The rows of Z fall into a few groups, and each row is roughly a mix of its group's hidden directions; some rows fit no group.
Z:
-28	17	-38	-14	-10	12	-2	34	-13	-29	34
3	-55	-28	-27	-27	13	-13	-13	-17	4	12
-46	-7	-14	27	-5	24	23	5	-11	-13	41
1	-9	-3	39	-14	-5	44	-26	-40	-14	8
20	-29	17	25	22	33	-19	-6	-3	40	-22
39	3	-6	35	-23	37	5	-14	11	34	-5
43	4	-1	-34	20	23	17	-10	-28	2	33
8	27	14	-23	33	-43	-20	-33	2	16	5
44	-49	29	2	-12	-11	20	-13	-2	-13	-9
-21	-58	-29	2	-11	20	7	19	-9	-22	-5
-4	-1	25	48	11	24	-4	15	30	13	-34
-3	42	3	-32	-8	18	-25	1	-3	36	34
-14	-39	-1	50	-17	33	3	7	11	15	-13
-22	-9	-19	-20	-31	2	16	5	-44	-28	31
-10	6	10	-7	-38	-10	-22	-14	55	18	19
1	3	-20	-30	18	-56	21	-8	9	-12	-27
33	-20	35	12	-15	8	0	-9	35	0	-42
1	16	28	19	39	-34	-21	-31	-2	-13	24
6	-38	-33	17	-16	36	23	-5	-11	29	-16
54	30	13	19	9	-3	-7	-11	13	37	-11
-49	15	23	35	-6	6	-24	19	9	-17	22
-23	-28	-4	11	11	0	43	13	-5	-11	-50
9	22	33	38	-6	-11	33	-40	-17	6	5
-21	32	-14	13	-27	-31	26	-19	-30	16	21
28	-27	-18	-49	-15	9	-6	25	-25	19	7
-14	44	30	27	-26	-31	18	-9	7	-17	-12
27	44	9	-21	21	-32	-10	-20	11	31	-3
-6	-14	-14	27	0	-10	28	-24	-52	-25	17
-13	-42	16	-27	42	-12	-19	3	15	-15	-25
-36	-17	-19	-12	4	-7	-13	44	42	-11	11
-41	23	6	-3	-7	10	-28	18	45	7	25
0	-54	10	8	20	24	7	5	29	-12	-33
50	-13	-18	-24	-15	-2	21	-6	-33	-21	-20
37	-8	28	17	-2	-29	36	-34	-8	18	-6
35	10	52	8	7	-7	-35	-19	3	2	-21
-36	23	-19	-30	2	-8	-42	12	-7	-20	25
35	22	-18	-23	2	35	-7	18	17	41	-6
18	2	25	-27	31	4	-21	18	50	14	-9
-1	-22	-21	21	-21	39	-1	17	24	44	-11
10	-6	12	38	-24	38	20	19	32	7	-26
32	27	-10	-39	4	-30	-31	-1	-29	7	-5
37	-8	12	36	16	-4	21	-44	-26	1	2
37	3	-5	-30	-7	4	-12	8	37	37	-31
-41	2	11	-32	16	3	-26	38	-8	-25	18
-33	15	-9	6	17	-18	-3	-5	-46	-33	30
-30	-43	-33	-14	-7	-21	34	-1	-18	-13	10
27	-21	5	-12	-12	16	-21	9	40	27	-41
-16	-16	20	26	-15	2	4	-3	45	13	-47
-52	42	-7	9	12	-27	8	12	1	-7	23
19	18	-19	14	-12	-58	-14	-18	-30	-1	10
-18	-29	21	49	-21	-14	9	-4	-7	-20	-32
4	-16	12	6	-3	-30	-3	-5	-50	-41	25
-46	18	-8	25	5	-24	-1	-26	-28	-23	23
39	-8	28	22	14	3	25	-20	-7	32	-33
-29	10	10	28	-32	-7	29	5	43	-7	-24
32	17	22	-36	5	-20	-3	10	-32	-33	19
47	7	11	-18	10	24	-14	14	-28	29	-29
-22	7	0	-52	27	-26	-18	16	-3	-25	21
40	3	2	-13	-9	20	2	-6	36	42	-29
-32	30	28	4	14	-47	14	-12	-20	12	17
9	-44	35	0	8	10	18	1	-9	18	-46
-22	-51	0	11	7	17	31	26	27	-13	-10
26	27	26	-18	13	-14	5	-8	50	9	-29
1	15	-8	-31	0	32	-19	8	-9	-4	59
38	-30	-16	-12	-6	34	-32	16	-12	28	-9
52	-10	-12	-40	18	7	-25	7	-3	22	-13
37	12	-3	-24	16	22	-15	22	38	35	-9
5	-3	21	36	-29	3	1	0	53	4	-29
10	-31	-5	24	13	-10	35	-14	-43	-22	-24
47	-52	19	-4	-6	13	21	-1	5	-7	-16
-40	-22	-1	26	34	-28	12	0	-8	-35	-10
-14	14	-5	-3	-27	-31	1	-2	1	-54	34
-14	10	-25	-30	-27	9	-17	9	-48	-1	30
-8	29	-1	-30	15	-44	10	-12	-19	-36	20
30	-32	-24	-39	2	8	-6	-4	-43	-9	11
17	-5	7	32	-12	45	-14	-5	28	34	-24
-30	-22	-4	-24	-31	11	-4	44	33	-7	-10
-11	-12	46	44	-10	11	-36	-20	-7	1	4
9	10	4	48	-10	-4	-21	-20	14	51	3
26	-10	10	57	-24	17	17	-22	-21	6	5
-47	16	-29	5	-6	-21	6	-23	-26	-17	29
60	-24	15	-5	15	4	25	-30	-3	6	7
-32	10	-5	-48	-3	-3	-16	19	45	7	-1
-36	33	-29	-16	-14	-22	27	7	-22	-12	26
19	4	2	25	0	60	17	12	19	30	-4
14	31	10	2	4	36	-30	35	23	30	-10
35	36	-3	-9	28	31	-9	-1	15	40	-2
-19	-4	-31	8	-19	-14	50	11	-19	-15	34
-30	-7	-36	-8	-16	22	-9	32	14	-29	33
-19	-19	-26	-37	-2	3	-2	25	-28	-30	34
34	35	-12	-34	10	3	-4	-27	-28	18	24
4	13	12	-59	-26	22	0	12	-7	12	-31
46	29	13	-26	19	-2	-8	-5	36	24	-10
14	-17	-24	-15	4	-33	44	-13	-39	-15	7
4	1	14	-1	-17	8	-20	18	51	28	-40
-25	25	-1	-13	28	-43	0	9	17	-41	7
-17	5	26	12	-17	16	14	-17	-47	-28	34
10	37	-1	-19	-2	-47	19	-9	37	-21	-3
14	-34	-27	-13	-4	-11	-1	16	-50	-31	-11
-7	25	-9	-13	16	-53	10	-21	-21	-12	33
13	38	14	-22	10	-49	15	-13	17	-24	-11
-6	16	14	-7	-5	0	-5	-11	63	-21	34
-24	45	5	-17	-1	12	6	-5	32	9	45
-13	9	26	-53	21	-23	-25	6	30	-8	-3
-45	3	-13	40	-7	-14	22	-38	-14	-9	-8
4	-23	-12	23	-33	40	-30	14	-13	32	7
38	12	28	-4	46	-10	-12	-20	-18	21	-19
5	-15	34	-28	-6	-1	-22	25	28	-45	-7
9	-47	13	-20	4	-17	20	14	19	-45	8
43	-12	26	0	14	13	0	0	36	26	-36
-13	-44	-5	34	-8	43	-10	10	-19	19	-6
-4	-59	-12	-12	-14	40	1	23	3	-6	-11
6	61	-12	12	-14	-29	11	-13	-14	-3	26
25	3	-11	-36	-19	-2	-34	-9	-21	-15	44
-4	-23	-7	-20	-19	-28	42	10	-23	-35	21
-33	0	6	21	-41	40	-3	29	13	12	14
-55	-17	-25	15	-20	23	2	22	19	3	17
47	10	40	29	25	16	6	-7	16	-1	-17
-40	32	-31	-7	0	4	-37	-5	-19	20	21
1	40	-27	-23	3	-30	7	1	-37	-27	18
0	-40	-24	16	-34	18	38	13	19	-16	5
-5	44	16	1	22	7	-20	14	-18	13	50
-59	-4	15	7	6	-11	-6	23	39	-16	8
-30	0	-14	52	-17	-22	36	-3	-1	5	-18
-7	15	-35	-30	-6	-28	-26	-15	-12	-22	39
33	-33	-10	-20	27	16	-11	7	-8	31	-38
10	-8	12	9	-15	11	8	-12	48	32	-44
-56	28	-4	-7	-19	12	-25	31	-1	-7	7
-40	40	6	22	2	-13	23	-11	-30	2	27
10	41	41	12	-15	-6	-24	-19	34	12	10
-47	37	5	18	26	3	-14	1	-25	-17	23
15	-31	-35	-19	-34	0	19	17	6	12	-38
Here is one row of each group, with its name. Which group are the others in?
21	-17	-9	33	43	-36	-8	-9	31	5	-9 -> Y
-33	6	-18	-46	-7	-24	-24	-7	-14	-9	34 -> U
-21	21	-32	-4	1	-25	14	-17	-45	17	30 -> K

-19	-25	-25	-19	8	5	-7	2	-15	-37	51 -> U
-34	0	-20	-6	13	-34	-8	14	-38	-37	14 -> Y
-35	-8	9	35	18	-21	22	-36	-21	-26	-4 -> Y
-16	7	24	35	25	-1	-6	-1	-34	-32	36 -> Y
-15	0	-23	-43	-11	-29	-14	9	-12	-22	41 -> Y
-10	-37	-8	-31	11	14	20	17	29	-42	-10 -> U
34	-18	-9	-15	-28	28	-42	14	23	17	5 -> U
28	8	18	39	20	38	7	6	-2	22	-34 -> Y
41	16	17	55	14	-8	9	-17	10	15	-6 -> U
-7	-3	-21	36	-16	36	8	-10	-1	49	-17 -> K
-14	-8	-13	38	13	17	20	-9	50	23	20 -> U
